In the rows, zero is written as 128.
One hidden turn or mirror swaps the rows below in pairs. Which row is each named row swapped with?
The rows were stretched afterwards, more along some directions than others.
Z_422: [130 113 150 137 125 133 124 105  97 121 102  97 113 175 133 138]
Z_396: [135 146 145 129 144 135 162 111 120 132 134 110  78 116 118 158]
Z_447: [143 122 106 134 144 136 151 106  86 122 116 141 162 102 113 107]
Z_557: [117 121 153 116 132 134 122 116  97 116 110  99 123 134  92 161]
Z_896: [ 89 109 150 148 157 107 153  62  87 130 138 133 106 113 113 111]
Z_754: [105 102 108 136 168 129 118 123 142 118 146 119 114  92 100 145]
Z_785: [143  91 137 162 156 115 101 106  98 140 113 125  92 107 112 148]
Z_301: [142 135 128 114 127  96 121 134  82 103 100 127 125 126 126 128]
Z_338: [ 83 106 122 145 134 159 129  97 133 166 125 116 137 104 130 138]
Z_244: [110 130 121 113 149 150 140 135 152 117 157 101 120 133 116 126]
Z_455: [110 113  95  88 127 180 126 135 119 132 105 132 171 101 116 137]
Z_198: [149 128 166 165 151 113 127  91  94 164 131 118 112 107 116 162]
Z_968: [142 113 153 118 141 142 116 127  87 112 127 102  82 119 112 144]
Z_658: [ 89 113  99 115 145 141 145 121  99  88 125 131  99 138 120  86]
Z_136: [ 77 140 141 101 132 133 139 102 101 124 149 134 144 100 115 102]
Z_54: [ 86 101 120 138 170 126 157  88 103 154 142 131 120 121 115 140]
Z_553: [105 107 100 139 165 148 111 120 129 143 144 132 165 107  99 126]
Z_713: [135 148 127 134 135 122 130 114  95 153 125 160 162  97 125 105]
Z_18: [112 110 114  86 140 126 105 146 102  81 112 128 121 149 113 105]
Z_195: [130 127 132 119 131 137  94 129 135 135 134 135 157 110 117  93]
Z_11: [118 112 120 171 143 154 113 107 110 141 127 116 118  78 100 146]
Z_154: [140 104 137 185 161 113 123  86 120 114 135 115  67  98 101 134]
Z_885: [114 109 152 152 155 102  94 114 101 126 141 139 103 107 107 145]
Z_464: [109 102 145 164 136 113 122  94 145 105 145  95  93 121 106 146]
Z_670: [116 146 130 154 131 104 113 120 156 143 149 139 131  89 130 137]
Z_923: [166 133 156 123 132 147 112 107 111 140 111 111 113 117 133 111]
Z_985: [ 82 103 101 116 159 132 141 133  86 118 128 126 117 145 120 120]
Z_905: [106 110  88 104 157 147 135 150 111 101 141 144 125 137 136 132]
Z_535: [101 129 123 136 147 112 140 117 124 136 133 114 102  71 112 163]
Z_239: [ 95 141 126 125 155 152 151 111 122 153 154 112 143 105 126 107]
Z_225: [136  96 131 113 140 153 152  76 110 114 106 128  70 115 137 126]
Z_60: [164 125 138 123 134 151 135  98 129 117 131 116 104  92 128 147]
Z_542: [104 130 113  89 133 163 145 127  92 149 117 139 143 120 143 120]
Z_759: [107 119 158 112 129 147 150  91 105 119 110 102  60  93  94 142]
Z_708: [121 109 125  83 138 163 112 136 112  97 107 106  99 163 107 127]
Z_397: [ 87 104 104 106 116 147 121 123 136  97 125 128 137 129 130  98]
Z_680: [115 123 116 124 131 153 131 134  78  92 112 106 113 154 111 124]
Z_153: [122 154 126 124 128 105 138 140 138 101 141 119 113 152 139 135]
Z_189: [102 115 104 130 155 147 119 131  92 148 152 145 173  76 117 108]
Z_822: [141  95 143 111 138 133 122  92  87 135  94 137  94 139 129 130]

Z_968 swaps with Z_189
Z_447 swaps with Z_759
Z_754 swaps with Z_18

